Look-ups in named tables: a row name and a column name give one cell, copied from the table.

nez =
cols = kek, fekoman, feduzor, dotu
remu: [160, 251, 9, 41]
nozo: [128, 150, 93, 100]
gega: [124, 135, 105, 109]
limugu: [121, 125, 113, 115]
toz: [122, 130, 109, 112]
dak: [126, 143, 98, 104]
buk: [120, 124, 114, 115]
lus: [96, 46, 179, 161]
nuz: [124, 134, 106, 109]
dedoki: [138, 179, 68, 83]
rubesel: [125, 139, 102, 107]

feduzor of gega is 105
feduzor of dak is 98
feduzor of dedoki is 68
feduzor of nuz is 106
feduzor of remu is 9
feduzor of lus is 179
dotu of dak is 104
dotu of lus is 161
kek of toz is 122
kek of lus is 96
dotu of dedoki is 83
fekoman of dak is 143
dotu of nozo is 100
dotu of buk is 115

Table dudin
       nunona  ridig  gupivi  susugug
fof     -1643   1487    3221    -5358
rom     -1643  -1164    -238    -3502
pofer   -2849   4139     915    -6286
lan      8009  -1164     915     2065
pag      -436   9442   -6004    -3502
memud   -1643   4139    5527    -5358

pofer, nunona -> -2849
pag, ridig -> 9442
fof, nunona -> -1643
rom, gupivi -> -238
fof, susugug -> -5358
memud, ridig -> 4139
lan, nunona -> 8009
pag, gupivi -> -6004
pag, susugug -> -3502
rom, susugug -> -3502
memud, nunona -> -1643
fof, ridig -> 1487
pofer, ridig -> 4139
lan, susugug -> 2065
rom, ridig -> -1164
lan, gupivi -> 915

Table ditiv
,mekoze,bukosad,pofup
bas,197,47,59
gal,87,37,34
sibuguv,160,169,106
fosi,137,61,154
bom,189,29,31
farovom,156,190,159
bevabo,172,50,197
dul,175,67,129
ruvizo,143,32,129
mifir,84,199,153

What is the bukosad of farovom in ditiv?
190
What is the pofup of bevabo in ditiv?
197
What is the bukosad of mifir in ditiv?
199
What is the bukosad of bevabo in ditiv?
50
What is the bukosad of dul in ditiv?
67
What is the bukosad of fosi in ditiv?
61
What is the bukosad of ruvizo in ditiv?
32
What is the pofup of mifir in ditiv?
153
What is the pofup of sibuguv in ditiv?
106
What is the mekoze of gal in ditiv?
87
What is the pofup of bas in ditiv?
59
What is the mekoze of bevabo in ditiv?
172
What is the bukosad of sibuguv in ditiv?
169
What is the pofup of farovom in ditiv?
159
What is the mekoze of mifir in ditiv?
84
What is the mekoze of dul in ditiv?
175
What is the mekoze of farovom in ditiv?
156
Row with the largest bukosad: mifir

zuzegab =
,falavud,zerubuf,meb,zoni,doved,bonugar,mume
fozeg,117,171,191,190,144,118,171
zivif,181,95,225,176,109,195,51
fur,149,226,146,201,172,127,86
fibi,131,218,181,119,153,201,215
pid,177,233,183,170,146,173,142
lopeped,184,186,150,181,168,130,246
supu,120,235,153,72,116,167,98
dufu,189,224,84,98,163,184,142
pezozop,162,36,189,120,141,146,242
tol,175,109,141,142,126,124,165
mupuz,182,197,145,112,146,118,202
kup,144,182,229,188,157,164,131
kosum,134,199,184,166,130,175,196

dufu, meb => 84
pid, meb => 183
tol, mume => 165
lopeped, doved => 168
zivif, falavud => 181
tol, bonugar => 124
fibi, zoni => 119
fur, mume => 86
dufu, bonugar => 184
Which row has the largest mume? lopeped

Table miga
           rit    ziv  ruten   vina  nerad  gegil  zeliga  pomope
sab       2049  -7482   2579   4001  -6232   2745   -6835    -359
fipovap   2916   1183  -2108   1671  -1901  -5575    1162     111
nen       3824  -1963  -2304   -541  -1076   3288    -119   -3234
razu     -1150  -2852   4964  -4977   1541  -3992   -3945    5041
lir      -3837  -1397  -3639   -170  -2266   3640    3745   -6020
terot    -6894   1817  -1460  -3813  -1295   -112   -1316   -7672
ragizet   1385   3797  -2647   3867   2198    300    3479    1391
filegub  -2257  -7197  -5428  -6248   3523  -3281   -4016    -647
punogib  -6801  -1708   2803   2317  -6965   2295   -1969   -4490
mubako    3193  -5472   1122  -7852  -1335   3757   -7469    3409
pez       -712   -357  -8602    874  -6435   3695    3073   -5641
zogifol   3357  -8464   -378  -1309   4739  -7108    2329    2911
namokeg   -732  -6999   1688   1464  -6340   1640    5138   -5260
sogu     -5269   3148    574  -5507   1154  -2465   -6989    -992

pomope of zogifol = 2911
gegil of punogib = 2295
ziv of sab = -7482
vina of namokeg = 1464
ziv of sogu = 3148
rit of pez = -712
ziv of nen = -1963
Row with the largest nerad: zogifol

rituvi:
fields: bim, deram, pake, sedogok, vesum, legi, bab, pid
tes: [60, 38, 47, 67, 46, 72, 48, 40]
fabeda: [55, 29, 41, 74, 35, 60, 50, 43]
pud: [35, 42, 55, 38, 45, 44, 54, 57]
vibi: [62, 65, 35, 55, 60, 43, 45, 52]
podatub: [61, 41, 42, 72, 59, 61, 53, 33]
fozoku: [48, 70, 52, 16, 62, 42, 60, 78]
rerel: [46, 62, 48, 22, 60, 42, 59, 78]
nir: [53, 32, 47, 62, 47, 62, 46, 44]
nur: [60, 59, 58, 43, 61, 47, 57, 52]
nefofod: [56, 50, 33, 64, 31, 44, 49, 67]
fif: [58, 48, 39, 40, 46, 55, 33, 70]
dor: [51, 37, 40, 63, 48, 61, 45, 50]
rogef: [64, 41, 28, 34, 48, 55, 43, 63]

What is the deram of podatub in rituvi? 41
What is the bab of pud in rituvi? 54
What is the pake of fif in rituvi? 39
What is the legi of rerel in rituvi? 42
What is the pake of nur in rituvi? 58
What is the pake of fabeda in rituvi? 41
What is the pid of pud in rituvi? 57
What is the vesum of podatub in rituvi? 59
What is the sedogok of dor in rituvi? 63
What is the pid of rerel in rituvi? 78
What is the legi of dor in rituvi? 61
What is the pid of nefofod in rituvi? 67
What is the vesum of nur in rituvi? 61
What is the pake of podatub in rituvi? 42
What is the pake of tes in rituvi? 47
What is the deram of fozoku in rituvi? 70
What is the bim of rerel in rituvi? 46
What is the deram of dor in rituvi? 37

